Here are some points, each followed by its number:
[-10 -10  17   4  10  22  16  12  38   5 -11 -11] 0
[-26   1 -28  12  28  -6  21   1  -9   9  46  40] 1
[-17 -10 -26  -8   9   7  24  28   9  25  31  34] 2
[-13   5 -20  -8  15   3   9   6  -7   6  37  30] 3
[ 13 -10  16   5  -8   5   5   8  33  10 -20  -6] 4
[-15   2 -23  10  32  -4   1 -14 -38  11  55  46] 5
[ 8 -5  1  3  3  1 13 14  9 -1  6 -5] 6
[ 13 -20  26 -13 -27  14  12  32  76   7 -50 -46] 7
[-14  21 -41  11  51 -16  18 -32 -84 -10  57  56] 8
[-26  -9 -15  -7   8   5  30  29  24  33  29  18] 9
[-40 -51 -36 -62 -46 -10  -2  21  48  33  -9 -10] 10
[-13 -34 -20 -22 -23  -5  -4  -5  26   3 -10  -8] 11
[-15 -37  -3 -23 -20   9  18  40  59  35   5  -9] 12
[ -7   7 -33   5   7 -32 -23 -30 -52 -15  17  10] 13
[  6  -3  -4 -10  -6 -13 -18 -13 -35 -32  -6   0] 14
[ -6  -9 -10 -12 -14   0   3   3   8   6   9   6] 15
[ 13  22  17  18  14 -11 -14 -31 -40 -19   3   7] 16
[-21 -17 -21  -7 -15 -20 -15 -20  -8   4   4   1] 17
[  1 -18   2   1 -19   2  -8  -3   2 -10  -8   2] 18
[-13  -2 -15  14  27   4  15  20  -8  18  24  18] 19
[ -9 -16   1 -13  -9  14   2  31  27  28  -1 -12] 20
[-11   3 -33  14  33  -9  16   5 -47  10  85  59] 21
[ 31  25  20  14 -12 -10 -11 -19 -23  -6 -12  -7] 22
[-27 -24 -28 -15 -12  -7 -11  -4   9  -9   2  14] 23
[-24 -34 -39 -25  -4 -20  -2   5 -12  15  25  11] 24
[ 22  16  29  -1  -2   5   6   5  17 -15 -37 -30] 25
[-11 -24 -10 -27 -10   3  10  21  33  28 -13 -16] 26
[ -8 -37   6 -49 -40  -9   6  24  53   9 -38 -35] 27
[-29   4 -60   2  19 -42 -18 -52 -88 -17  54  48] 28
[-23   7 -56  -2  31 -26 -12 -32 -92 -14  83  47] 29
[-13 -18 -17 -29 -38  -3  -2  21  36  11 -14 -21] 30
[-13  -9 -16   2   6 -10   3 -15 -16   3  31  20] 31
[ 26  14  50  10 -16   8  -7 -15   6 -42 -65 -40] 32
[  6   3  37  20  11   4 -10  -3  -7 -17 -36 -25] 33
[ 15  12  10  20   6   5   7  -9   7 -14 -28  -3] 34
[  9  -3  19  -6  -2  18  14   5  24  12 -10   0] 35
[  1 -17   3  -3 -21   4   4   9  37  17  -9 -29] 36
[-16  -3  -3   1   4  14  15  11  32  24  27  12] 37
[-16   3 -22   7   1 -11 -19 -32 -51   9  30  30] 38
[ 25  24  36  27  25  23  20  13   6  -9  -7 -16] 39
[  1  46  -4  21  42   8   3 -28 -40  -8  31  42] 40
[-10  -6  -4  -6   5  -4  10   1  14  15  41  13] 41
[-19 -13 -20 -16  -5  11  23  23  16  26  19  11] 42
[ 15  23   7  21  12 -27 -18 -30 -69 -29   9   6] 43
[ 20  14  17  -6 -14   0  -6   7  14  -9 -33 -19] 44
[-35 -32 -24 -19  -9  -4   6  16  25  18  10  10] 45
[ -7 -31  16 -15 -15   9  13  23  64  27 -11  -4] 46
[  1  20 -25  16  28 -21  -3  -3 -47  19  55  44] 47
[ 46  14  40   3 -19   8 -12  -4  47 -28 -53 -48] 48
[ -9 -32 -10 -30 -33 -26   4   1  17  14  -5 -10] 49
[  7  22  34  22  29   3   6  -9  -9 -29 -31 -21] 50
[-18 -22   5 -10 -12  15   0  21  45  12   0 -15] 51
[  0  28  -2  38  37  -8  -9 -30 -67 -26  16  17] 52
[ 12  15 -16   2   9  -9   1  -3  -8  22  38  22] 53
[ 24   0  23 -15   2   3   3   0  24  10 -14 -26] 54
[15 -2 29  0  5 10 21 25 26  4 -6 -9] 55
[ 18   0  31  11   2  31  18  16  44  26 -26   4] 56
[-10  -6  23  10  16  20   0   9  16  -5 -13   0] 57
[ -2  41 -32  26  54 -15  -5 -31 -68 -10  55  56] 58
[ 22  11  37  11  -4   0 -17   7   8 -26 -54 -29] 59
[ 25 -18  37 -24 -57  17 -20  15  62 -20 -90 -87] 60
[  6  33   3  38  36  -7  -5 -26 -60 -23  13  15] 61
[ -3   1   8 -22 -12   5  15  11  26  24 -10 -15] 62
[-30 -25  -5   8   9  19  16  29  21   6  16   5] 63
[-22 -68  -1 -43 -51  -4 -18  14  55  -1 -51 -36] 64
[ 17  43  10  44  38  -5   2 -20 -48 -11  36  33] 65
[ -3  14 -13  14  11 -19 -28 -42 -64 -26  19   6] 66
[ 51  59  55  44  16  -1 -10 -32 -25 -13 -13 -12] 67
[ -2  -6   9  -1 -20   9  -4  -1  22  -5 -19 -11] 68
[ 31  21  58  16 -13  32   5   6  20 -22 -61 -72] 69
[ 21   9  11  13  -4 -12 -30 -36 -41 -35 -22  -1] 70
[-37 -23 -39 -14  20   4  20  28   3  21  46  35] 71
[-10 -91  30 -75 -96  31  27  79 127  51 -91 -68] 72
[-67 -17 -73 -12  25 -29  19  -4 -47  23  85  51] 73
[-19 -42  -7 -47 -39   3  20  36  84  41 -16 -22] 74
[-20   9 -37  16  40 -18  19 -19 -72  15  72  65] 75
[ 42   8  39   1 -20  10  -8   0  49 -20 -52 -46] 76
[ 17   0  34   1   1  12  18  24  30   2 -12 -13] 77
[ 26  19  31  26  10  10 -22  -6  -9 -18 -25   2] 78
[-34 -33 -29  -7  -1 -15  -4  -7  -8   4  15   7] 79
[ 11  -5  -6  -4 -11   7  -3   2  13  10  -2 -23] 80
[ 19  24   0   1   6  -7   3 -14 -31 -12  15   1] 81
[-11   4 -31   6  17  -6   1  -9 -29   8  55  36] 82
[ 11  36  -3  24  23   4   2 -39 -57 -18  36  29] 83
[-24  -3 -31  -5   5  -4   8  12  -1  20  44  25] 84
[-33 -28 -27 -18  -7  -4   3   9  16  15  13  12] 85
[  0 -22   1   2 -22   2 -13  -5   0 -14 -10   5] 86
[-12  40 -15  30  46 -26 -26 -49 -86 -23  32  40] 87
[ -6   5 -18 -11  -2  -5  -5   6  -2  -1  17   2] 88
[ 56  22  75  19 -20  12 -20  -4  32 -28 -65 -40] 89
[ 11  15   4  15  13  -5  -9 -20 -39 -17  -8   5] 90
[-8 -3 -9 -7 12 -1  0  1 -5  4 20  7] 91
[ -2  30 -26  21  40 -15  -2 -14 -69  -5  52  64] 92
[ 15 -42  36 -35 -52  18  16  44 108  16 -58 -47] 93
[-11  -3 -16   4  24  -5  16   3  -2  13  38  23] 94
[ 24 -36  19 -36 -37  27   9  35  96  23 -39 -30] 95
[ 17 -11  36 -24 -41  29  11  30  73   1 -65 -50] 96
[  2 -18   9   0 -23   5   4   8  37  14 -11 -33] 97
[ -1 -26  -1 -25 -27  11   9  34  41  17 -18 -19] 98
[  8  -7  22   0 -21  14  11  18  39   6 -37 -28] 99
[ 15   8  11  13   0   7   7  -5  15 -11 -29  -9] 100
[-20 -13   4 -10  -9   0   8  12  12   3   1  -5] 101
[ 27  25  31  31  19  20   2  -3 -10 -24   4   1] 102
[ -8  -7 -34 -19   1 -31   0  -6 -26  -3  25  10] 103
[ 12  11  -4   6  -3  -6  -4  -5 -12 -12   6  11] 104
[-14 -19 -10 -22  -6   2  10  20  32  14  16  13] 105
[ -3  16  -6  22  25 -12  -1  -3 -46  -9  21  13] 106
[ 20  37  17  11  25  -2 -14 -24 -33 -28 -17 -13] 107
[-13  27 -15  23  37 -28 -24 -27 -97 -33  38  44] 108
[  32  -26   57  -34  -83   16  -19    1   97  -23 -111  -94] 109
[  5 -20  -1 -17 -19 -11 -13  -8  -7 -24 -19 -17] 110
[ -8   0 -14  -2   0  -3   9  -6   6  -2   0 -23] 111
[ -9   6 -28   6  16  -7   2  -9 -30   8  53  38] 112
[ -2 -35  26  -7 -40  11  13  17  72   9 -31 -28] 113
[ -2  29 -13  40  41 -13 -13 -26 -66 -13  41  46] 114
[ 11  26  36  22   4   0  -3 -12  -7 -15 -15  -3] 115
[  0 -12 -16 -10 -19   6  12  18  14  16  -7   0] 116
[ -8 -32 -13 -21 -28   0  -3   2  36   6 -14 -15] 117
[ -3   2 -22   0   0 -23 -17 -19 -28 -12   5  -1] 118
[ 16  -2  26   6  -1  28  16  15  46  23 -26  -3] 119
[  0 -21  21 -27 -48   3   0  20  67   6 -32 -37] 120
[-16  -6  -6 -18   5  13  23  41  11  33  23  -3] 121
[ -5 -28  -2 -30 -46 -15 -15  14  38  13 -30 -29] 122
[-36 -15 -20 -16  -7 -12 -17  -9 -23 -14   8   8] 123
[-17  -8 -19 -15   5  -2  25  20  -8  13  35  24] 124
[ -7  -3   3  -5  -9 -22 -30 -37 -40 -18 -10  -9] 125
[ 16   0  23 -12 -21  -5 -16 -27  14 -18 -42 -26] 126
[ 27  -3  42   6 -22 -14 -28 -22  13 -13 -35  -7] 127
[-39 -25 -32 -10  -5  -1   4  21   0  12  29  17] 128
[ 14 -29  31 -25 -37  11  11  33  80  14 -45 -36] 129
[  7   3   6  -1   4  11  13  18 -15   8   5   4] 130
[-19   5  -5   6  10  13  15   6  25  24  33  18] 131
[-24  19 -67  13  21 -26 -13 -41 -90  -9  66  39] 132
[-27 -19 -27 -17  -3  14  29  27  16  34  31  17] 133
[-33  11 -61  11  31  -6  16  -3 -57  25  66  73] 134
[-19 -13 -21  -1   8 -11   6 -11 -11   8  40  21] 135
[-11 -30  -3 -20 -13  12  22  42  54  38   8  -4] 136
[ 18  35  -4  42  35   4   8 -14 -68 -22  22  13] 137
[  31  -24   48  -27  -69   27  -19   20   81  -22 -108 -106] 138
[ -33   14  -41   16   24  -37  -25  -50 -102  -20   47   47] 139
[-15 -19  -5 -45 -51 -36 -39 -32  -4 -37 -50 -28] 140
[ -8 -17  -2  -9 -14  10   3   1  28   6 -11 -23] 141
[-14 -54  30 -71 -76  -8 -28  22  78  -2 -76 -64] 142
[ -36   16  -48   23   34  -41  -25  -56 -115  -20   61   60] 143
[  8  19  18   1  -8  -8 -11 -10 -15 -19 -25 -24] 144
[ 24  -1  42   5 -14   1 -18 -12  19 -29 -45 -38] 145
[ 20  44  17  35  41   5 -10 -27 -55 -29  15  18] 146
[  8  19  27  19   8  13   0 -11 -12 -23 -25 -24] 147
[-21   1 -24  -6   4 -24 -25 -46 -79 -30  27  31] 148
[-21   0 -28  -3   8  -2  13  18   6  24  44  26] 149
[-32 -10 -23  11  40   7  25  20 -20  18  39  39] 150
[-14  -1 -19  -7  15   0  -1   4  -5  10  31  18] 151
[-30 -40 -23 -19 -15   6   6  17  33  35   8   2] 152
[  8  13   9  10  -4   5 -15 -14   6  -2 -28   1] 153
[-38 -11 -51  -5  19 -15   2  -8 -30   8  48  30] 154
[  9  18  26  15   6  10  -1 -11 -11 -20 -25 -23] 155
[ 6 -4  0  4  1 25  2  8  4  9 18 19] 156
[ -5   8 -14  12   7   7  14   2 -20   8  13   8] 157
[ 33   8  48  -9 -10  16  10  14  47  -7 -42 -39] 158
[-20 -33 -23 -27 -18 -17 -14  -7   1   7   9  -3] 159
[  6  -2  17 -11 -29 -11  -1  11  36  11 -23 -19] 160
[-8 -6 -1 -3  1  6  2 18  6 19  6 -3] 161
[ 11  33  12  37  35  -9 -32 -38 -63 -40   6   8] 162
[ -2  27 -14  26  37  -3  -2 -21 -46   2  45  48] 163
[-46  -3 -43  -2  22 -30   5 -29 -38   1  48  56] 164
[ -6  -9   3  -9  -8  -6   7  12  30   8 -17 -21] 165
[  6 -24  25   1 -16  33  13  35  57  16 -40 -26] 166
[ -5  -8   2 -10  -1  -4   9   7   6  17   5   0] 167
[ -5 -36  16 -39 -31   8  13  35  91  31 -20 -22] 168
[-21  -7 -30   2  22  -4  24  15  -1  44  47  33] 169
[-61 -25 -62 -19  10 -23  17   4 -23  28  70  40] 170
[ 24  17  40   4  -2  11 -13 -12  -3 -12 -41 -23] 171
[ 23  13  15   0  12  -5  -1 -19 -19 -20   6  -5] 172
[ 57  41  64  33  14  37   6  -3  11 -15 -35 -21] 173
[ -6  42  -7  33  46 -22 -20 -46 -83 -25  27  36] 174
[ -8  40 -13  28  42 -23 -22 -46 -79 -25  26  35] 175
[ 10  17  -3  15  15  -7  -6 -17 -45 -11   2  10] 176
[-17 -31  -5 -23 -11  20  37  32  62  22  -5 -20] 177
[-51 -38 -53 -13   6 -14  25  32   3  33  66  34] 178
[-61 -49 -48 -21  -7 -11  -5  -3  -9  19  31  17] 179
[-15 -24 -23 -22 -27 -15 -26 -17 -23  -3   6   3] 180
[-12 -24 -16 -19 -15 -15 -14 -14  -5   2   6  -3] 181
[ 60  58  60  33   5  19 -21 -11  -9 -33 -63 -36] 182
[-23 -22 -24 -17  -2   2  27  31  38  30  17   7] 183
[-19 -21 -38  -4  17  -4  17   6 -12  14  27  26] 184
[-25 -38  10 -23 -27  19  13  41  79  29 -16 -31] 185
[-28 -41 -37 -25  -9  -1  35  34  41  35  16   9] 186
[-39 -35 -41  -9  -6  -8  -2  -2  -2  23  31  18] 187
[ -8 -34  -9 -39 -32 -13  -1  14  33  10   6  -7] 188
[ -1  33 -13  26  39 -12  -9 -29 -66  -6  41  37] 189
[   7   51  -20   56   82    5  -11  -30 -127  -21   85   79] 190
[ 15   2  25  13  -6  13   2   4  30   2 -29 -12] 191
[  0   1   8  -8  -9 -15 -24 -19 -25 -32 -18 -15] 192
[ 21 -24  22 -33 -54 -16 -21  23  55 -16 -80 -68] 193
[ 19  -7  14 -29 -30  -1   0  20  26   2 -20 -22] 194
[  9  -6  42  -4 -23  21  10  12  52 -13 -53 -41] 195
[-54 -12 -53  31  39   0   8   2 -39  30  58  54] 196
[  9  17  16  26  -2   0 -13 -20 -23 -14 -15  -3] 197
[-26  -1 -37  -7  11  -3   1  12  -3  28  44  34] 198
[ 37  -8  50 -11 -39   7 -12  15  57 -17 -76 -65] 199
[ 36  79  29  42  42  -2  -4 -40 -77 -31   4   6] 200
[ 54  28  67  28   7  26  -2   3  14 -27 -67 -47] 201
[-12  -9  21   6  12  23  17  13  39   3 -12 -10] 202
[-22 -29 -19 -26 -24 -13 -26 -17  -2   1   2  -4] 203
[-35 -24 -47 -20   1  -5  26  31  27  39  40  26] 204
[ 34  16  17   1 -18  -6   1   2  16  13 -28 -38] 205
[ -7 -19   7 -12 -15  17  -1  11  48  -8 -35 -24] 206
[27 49 40 27 32 25 16 25 12 -6 -8 -1] 207
[  2  -8 -13  -5 -11 -11  -1   1  -2  -4  10  -1] 208
Which five points above are nearest to each new point by angle? Their numbers follow each, smallest number first.
[-35 -32 -33 -20 -14  -7 -12  -4  14  -8   1  14] 23 79 85 159 179
[ 24  14  26  26   9   9 -18  -2  -3 -14 -21   6] 67 78 115 173 182
[-38 -30 -46 -21   0  -2  32  39  41  43  39  23] 42 133 183 186 204
[ -5  13 -15  13  14   5  18   2 -24   8  20  16] 8 21 75 134 157
[-36 -23 -55 -32   7 -29  -7  12 -23  37  59  36] 24 73 84 170 198
[  9   3  14  15  -4   8   2   2  20   3 -18  -5] 4 56 100 119 191
[  3  21 -27  17  30 -19   0   4 -44  27  60  48] 5 21 47 75 112
[-36   0 -36   3   7  -9  -3 -22 -41  -1  39  35] 28 29 132 154 164
[ 31  35  35  33  23   8 -11 -25 -47 -34 -17 -13] 67 90 107 197 200
[-2 -7 -6 -3 -8 -9  7 11  5  8 11  6] 15 178 183 186 204
[-41 -32 -41  -4  -5  -6  -2  -4  -3  25  32  20] 79 128 170 179 187
[-13  -9   4  -5   1   0  -1  -4 -13 -14  -7  -7] 14 110 123 125 192
[-23 -40 -48 -24  -2 -28  -9 -12 -29  13  37  27] 24 79 103 179 187
[14 16  6 -3  2  7  9  5  1 -1  1  3] 39 102 130 173 207
[ 50  -5  40 -19 -34   2  -7  14  54   8 -55 -50] 76 109 138 158 199
[-53 -36 -70 -36 -10  -3  34  40  28  43  64  32] 42 128 133 178 204
[ 19  11   9  14  -4 -12 -30 -35 -44 -35 -17   8] 16 43 70 90 197
[ -4 -20  -6 -20 -26   4   7  16  33  13  -1  -3] 12 74 98 168 188
[16 20  8 25 16 -3  6 -9 -6  0  6  9] 65 67 102 146 200
[ 13  36  42  30   9  -1  -7 -18 -19 -22 -14  -2] 67 78 107 115 197
[-34 -42 -14 -21 -22  -4 -25  22  21   9  -5 -10] 10 11 64 152 188
[ 18  36  13  11  28   2 -11 -22 -28 -24 -11 -10] 90 107 146 162 200
[-15 -45  21 -61 -61 -11 -24  17  60  -1 -58 -50] 27 64 120 122 142
[ 48  50  47  28   7  16 -19 -10  -9 -25 -49 -25] 78 171 173 182 201
[ 37  31  30  15 -21 -12 -15 -23 -22  -8 -24 -15] 22 67 144 182 197
[ 17 -13  20  -5 -17  14  17  19  60  12 -35 -38] 7 93 96 99 129
[ -8  -9 -34  -4   0 -31 -20 -23 -41 -17  -3   4] 13 28 66 118 148
[ -4  -6  -4   0   2  15  10   2  19  10   2 -11] 0 51 177 185 202
[ -7 -27  13 -19 -29   9   6  18  43   9 -25 -20] 72 93 113 120 129
[ 38  42  44  35   6   0 -10 -24 -13  -8 -14 -13] 22 67 78 115 182
[ -7  14 -11  -5  -4   8   8   6  -8   3   1  -1] 88 121 124 130 157
[-48  -4 -47   0   8 -14  -3 -29 -52   1  53  49] 28 29 31 154 164
[-26 -16 -10 -22 -19 -11 -16   4   3 -10  12  10] 23 123 159 181 203
[ 15   6  22  16  -4  11   0   1  20   0 -27 -15] 76 89 100 191 201
[ 58  55  61  36   7   5 -19 -22 -18 -36 -46 -38] 67 115 155 171 182
[ 34   2  44 -14 -30   5 -10   7  35 -14 -59 -48] 44 48 60 76 199
[ 10   3  41   3 -14  17   3   0  33 -21 -46 -32] 69 76 158 195 199
[ 10  26  25  17  12   4  -8 -14  -2 -10 -23  -2] 50 67 78 115 182
[  4 -22  -5 -19 -20 -14 -13  -8 -12 -26 -16 -13] 14 86 110 140 192
[ 10   8 -14  -1   5  -7   2   0  -4  18  29  15] 21 47 53 82 112
[ 30  15  39  24   9  19  -9   5  13 -16 -48 -31] 59 69 89 182 201
[ -1  -9  12   0 -21   5   6  18  43  -3 -24 -25] 7 93 99 113 129
[ -2 -28  25 -10 -13  19  18  27  71  28 -15  -6] 46 95 166 168 185
[ -9   0 -22 -15  -4  -5  -2  17   4   5  22   4] 84 88 128 178 204
[ -4   9 -13  -9  -5 -24 -19  -7 -23  -9  -1   3] 13 14 118 125 148
[-13  19 -36   7  41 -11  16 -25 -69  -6  47  46] 8 29 58 75 92
[23 43 31 48 35 29  1  2 -9 -6  0  6] 39 67 102 173 207
[20 18 13 -8  6 -3 -4  6  8  9  7 -8] 54 77 173 205 207
[ 26  17  45   5  -3  13 -11  -9   4 -10 -50 -30] 32 59 89 171 201
[ 20  29  -2  31  25   1   1 -11 -27 -15  22  37] 40 65 83 114 190
[-11 -21  -9 -25  -8   5  12  21  33  30  -9 -12] 12 20 26 74 136
[17  7 10 13 10 -2  5  4 -5 -6 -1  7] 39 67 78 102 207
[  7   1   9  10  -3   4  -1   2  15   5 -13  -2] 4 56 99 119 191
[  6   8   9   7  -8   5 -11  -7  14  -1 -28  -4] 48 89 100 153 191
[ -6  10  14  14  18  15   2   5   5  -6  -5 -13] 39 50 57 147 207
[ -4   5 -14  -6   1  -3  -3  13   0   3  20   5] 84 88 149 151 198
[  3   3 -19  -3   6  -8   4  -1  -5  24  35  18] 53 84 149 169 198
[ 17   0  27  -6 -17   0  -9   8  38 -13 -40 -37] 60 76 109 138 199
[  1  31 -14  28  41  -4   0 -28 -58  -1  51  50] 58 92 163 189 190
[ 4 10  6  8 19  1  4 -2 -3 -1  7  3] 40 65 102 137 146
[  3  -7  22  -6 -23 -19 -14 -20   1 -14 -34 -14] 110 126 127 140 145
[ -8  -5   8 -20 -31  -7 -21 -14 -12 -22 -33 -29] 110 126 140 144 192
[-10  -3  -7   9  16   4  10  17  -3  14  14   7] 2 19 94 150 169
[-23  -8 -13 -14 -17 -12 -13  -9   1  -1  -1  -4] 17 159 180 181 203
[-23  -3 -54  -1  12 -38 -16 -48 -74 -14  41  37] 13 28 132 139 143
[ 22 -11  16   8 -14 -13 -25 -22   5 -19 -20 -12] 32 89 126 127 145
[  7   8  23  -1 -18  20 -16  -3  -2  -4 -15  -9] 32 69 89 145 171
[ 24  16  37  13   2  20  11   4  12 -15  -9 -17] 39 69 89 173 201
[ 18  23   0  24  17   4   3  -8 -14 -14  14  29] 40 65 83 137 146
[-17 -28   5 -19 -23  21  -2  15  62  -8 -44 -30] 93 113 120 141 206
[ 19  22  26  29  13 -14 -19 -35 -47 -19  -7   7] 16 43 90 162 197
[12  7  2  5 -8 -1 -1  1  1 -7  0  9] 22 67 78 102 104
[-16 -22 -12 -26  -2   5  15  26  41  21  21  20] 42 105 136 183 186
[  6  22  -1   3   7  -8 -25 -48 -29 -27  -7  -5] 16 66 70 125 162
[-11 -41 -13 -40 -38 -28   6   6  28  21  -5 -12] 10 11 49 117 188
[ 36  -1  71 -11 -36  16  -7   9  40 -22 -94 -72] 60 76 138 195 199
[-13   4 -24  -5  -2  17  15  29  10  13   9  25] 2 9 42 133 204
[-28 -37 -40 -25  -5 -18   0   7  -6  15  25  12] 24 79 85 179 187
[ 24  43  19  15  31   3 -13 -27 -32 -30 -18 -15] 67 90 107 172 200
[  1  -8 -10  -3 -13   3   6  11   6  11  -8   0] 26 30 74 98 116
[-58  -5 -58 -10  22 -36   5 -33 -44   3  62  68] 31 73 135 154 164
[ 18  13   7 -18   2  -8  -3  11  16  16  10  -5] 54 55 62 194 205
[-31  12 -62   9  28  -9  11  -7 -62  19  63  68] 5 75 82 112 134
[-19 -46 -19 -45 -44 -32   4   5  27  22  -2 -11] 10 11 49 117 188
[ 20  24  16  20  21 -11 -16 -24 -36 -40  -7 -12] 16 90 107 162 172
[ -3 -18  -8 -32 -28 -32 -32 -27 -11  -7 -26 -13] 110 140 180 181 203
[-19 -20  -3 -16   1   1  -2  24  29  33  18  17] 9 105 136 152 183
[ 22  21  27   1   2   2   7  -2   8 -18 -33 -26] 25 32 69 171 201
[-14 -33 -23 -15   1  15  -2  32  28  28  10  -3] 20 136 152 183 186
[ 17  21   9  19  10 -24 -17 -31 -64 -27  10   7] 16 43 90 162 176
[ -4 -27   8 -38 -31  -6   4  18  38   3 -34 -28] 27 72 120 122 142
[ 30 -15  27   8 -20 -11 -26 -20  15 -20 -30 -19] 48 89 126 127 145
[-61 -19 -65 -15  18 -25  13  -2 -37  20  73  43] 73 135 154 170 184
[ -8  29 -25  28  45  -4   2 -27 -57   7  66  63] 5 58 75 92 163
[ 14 -23  31 -15 -33  19  13  37  90   6 -56 -52] 7 93 96 99 129
[ 19   9  34   4 -13   4  -4 -12   6 -31 -50 -32] 32 59 89 145 171
[-26 -38 -18 -18 -19   5   4  16  34  27   0  -3] 10 12 26 45 152
[ -6   6 -12   3   4  20  12  24   7   9   4  19] 2 9 42 133 156
[ 13  -2  19 -10 -17   2 -10 -17  18 -11 -35 -21] 60 109 126 145 199
[ 32   9  29  -5 -10  20   5  26  35  -5 -29 -21] 76 77 96 158 191
[-20  -8 -33   3  23  -4  28  17   4  48  47  31] 2 84 94 149 169
[ -7  -9 -30 -14  -5 -28  -8 -10 -33 -16  25  15] 13 28 29 103 148
[  3   4   3   4  -8   2 -10  -8  12   5 -23  -1] 68 126 127 153 191
[ 3  5  6 15 -8 -3  6 -4 -1 11 15 20] 21 47 53 112 163
[ 35  20  39  30  17  11 -16 -28 -22 -31 -32 -13] 78 115 147 155 182
[-12 -29 -20 -41 -37  -3  -4  30  62  40   9 -20] 12 26 30 74 188
[-16 -11 -20  -7  -1  -4  13   6  16  22  32  15] 41 84 149 178 204
[-29 -35 -16 -38 -43  -6   0  13  48  18  -9 -10] 10 30 74 117 188
[-34 -37 -20 -39 -42  -6   2  13  49  20  -5  -3] 10 11 30 117 188
[ 23 -15  48 -29 -52  34  12  35  89  -1 -85 -64] 7 96 99 129 195
[  6  -9  42  -5 -27  18   7  10  51 -13 -53 -41] 96 99 109 195 199
[ -5 -25  -3 -28 -42 -14 -12  13  35  14 -24 -22] 27 30 64 122 142
[  5 -19   9 -22 -37  -4 -12   0  23  -2 -25 -25] 64 109 122 142 193
[-12 -21 -12 -25 -37   4   0  26  44  14 -20 -24] 27 30 72 74 98
[ 18 -27  17 -27 -27  22   8  29  78  20 -29 -23] 7 93 95 129 168
[ 30 -18  35 -21 -75  29   4  33  83   3 -63 -61] 7 96 99 120 129
[-16 -35 -14 -38 -46  15  16  25  76  26 -25 -22] 72 74 98 168 185
[ -9 -30  -5 -37 -54  -8 -11   6  42   6 -31 -32] 27 64 117 122 142
[ 12   2   6  -8 -31 -21 -41 -24 -38 -13 -19   0] 14 70 125 140 192
[  8   9 -18  -2   7  -7   2   0  -7  23  34  20] 21 47 53 82 112
[  7  22 -16  20  30 -12   4   6 -37  20  49  38] 21 47 75 92 163
[ -9 -14  -5  -7   1  -1  -5   0   4  14   4 -13] 10 26 45 152 159
[ 4  2 -5  8  9 28 -1  3 -5 11 33 36] 3 5 21 112 156
[ 19  24   1  -2   2  -9   1 -12 -29 -12  15  -1] 43 81 104 172 200
[ 8  8  5  8  5 16 11  6 15 19 -8  8] 0 35 55 56 119
[-19 -27  -2  -2   3  14  16  34  33  24   8   4] 12 20 63 136 183
[-19  -4  -7 -21 -27  -7 -16 -10 -17 -12 -18 -15] 110 140 180 192 203
[ -5  -7 -24  -5  -7 -24 -19 -21 -29 -17 -11  -2] 13 14 118 125 180
[ -2  36 -15  29  41 -16 -12 -34 -74  -8  41  38] 58 87 114 174 189
[-11  10 -29  -7   2 -20 -22 -17 -32 -11  23  31] 28 29 132 139 143
[ 15  17   5  25  17   8 -10  -4 -18 -20   6   6] 102 137 146 162 200
[-27   4 -62   4  20 -46 -21 -60 -97 -19  54  51] 28 29 132 139 143
[-25   6 -54   2  28 -23  -9 -26 -81 -10  79  44] 8 28 29 132 143
[ -2  17 -11  16  16  10  19   3 -21  11  20  15] 19 75 134 157 163
[-24 -24 -25 -11 -19 -24 -17 -19  -3   6   4   1] 17 159 180 181 203
[-20 -16  -3  10  10  15  15  24  14  -1  10   2] 9 37 63 133 183
[ 18  -7  42  -4 -20  27  13  12  59  -5 -46 -36] 7 96 99 158 195
[-17  -8 -19 -17   6   3  33  30  -1  17  41  28] 2 71 124 133 149
[-31 -19 -39 -13   3 -15  10  10   0  24  67  44] 84 149 170 178 198
[ 35  69  30  36  34   0  -6 -34 -61 -28  -5  -3] 16 67 107 146 200
[-15  12 -28   5  41   8  16 -12 -38  -5  40  21] 5 8 58 75 163
[  5 -15  21  -8 -16  24   7  20  39   8 -14 -17] 7 93 95 129 166
[22 -1 13 -4  6 -6 11  1  6 10 -9 -4] 54 55 77 158 205
[18  5 10  8  9 21  8 -6  4  1  6 -3] 39 67 102 173 207
[ 15  20  20  33  31  -1  -2 -22 -35 -17 -24 -12] 50 90 107 197 200
[-32  -6 -23  16  48   7  20  11 -33  15  41  42] 1 19 134 150 196
[-28  -8 -13  -5  10   8  36  36  29  36  32  21] 2 9 37 42 133
[ 27  20  19  10 -16 -11  -9 -18 -18  -3 -16  -9] 22 67 144 182 197
[-21 -18 -30 -12   4   6  24  31  13  26  32  32] 2 42 71 133 204
[ 20  14  13  -8 -13  -9 -13   0   3 -17 -36 -17] 32 44 59 126 145
[ 10  10  15  -5  -8  -4  -6  -4   4  -2 -19 -20] 25 44 126 145 205
[  1  32  -9  45  40 -16 -16 -31 -66 -19  35  45] 87 114 174 175 189
[-26 -18 -25 -16  -4  12  27  24  15  32  28  14] 9 42 133 183 204
[ -3 -14 -20 -13 -19   0   8  14   7  11  -2   2] 10 15 116 152 186
[ 16  13   8   1  16  -5   1 -19 -22 -19  11  -3] 16 81 146 172 200
[-32   0 -35  -3  33   2   1  -1 -30   0  38  13] 73 91 151 154 196
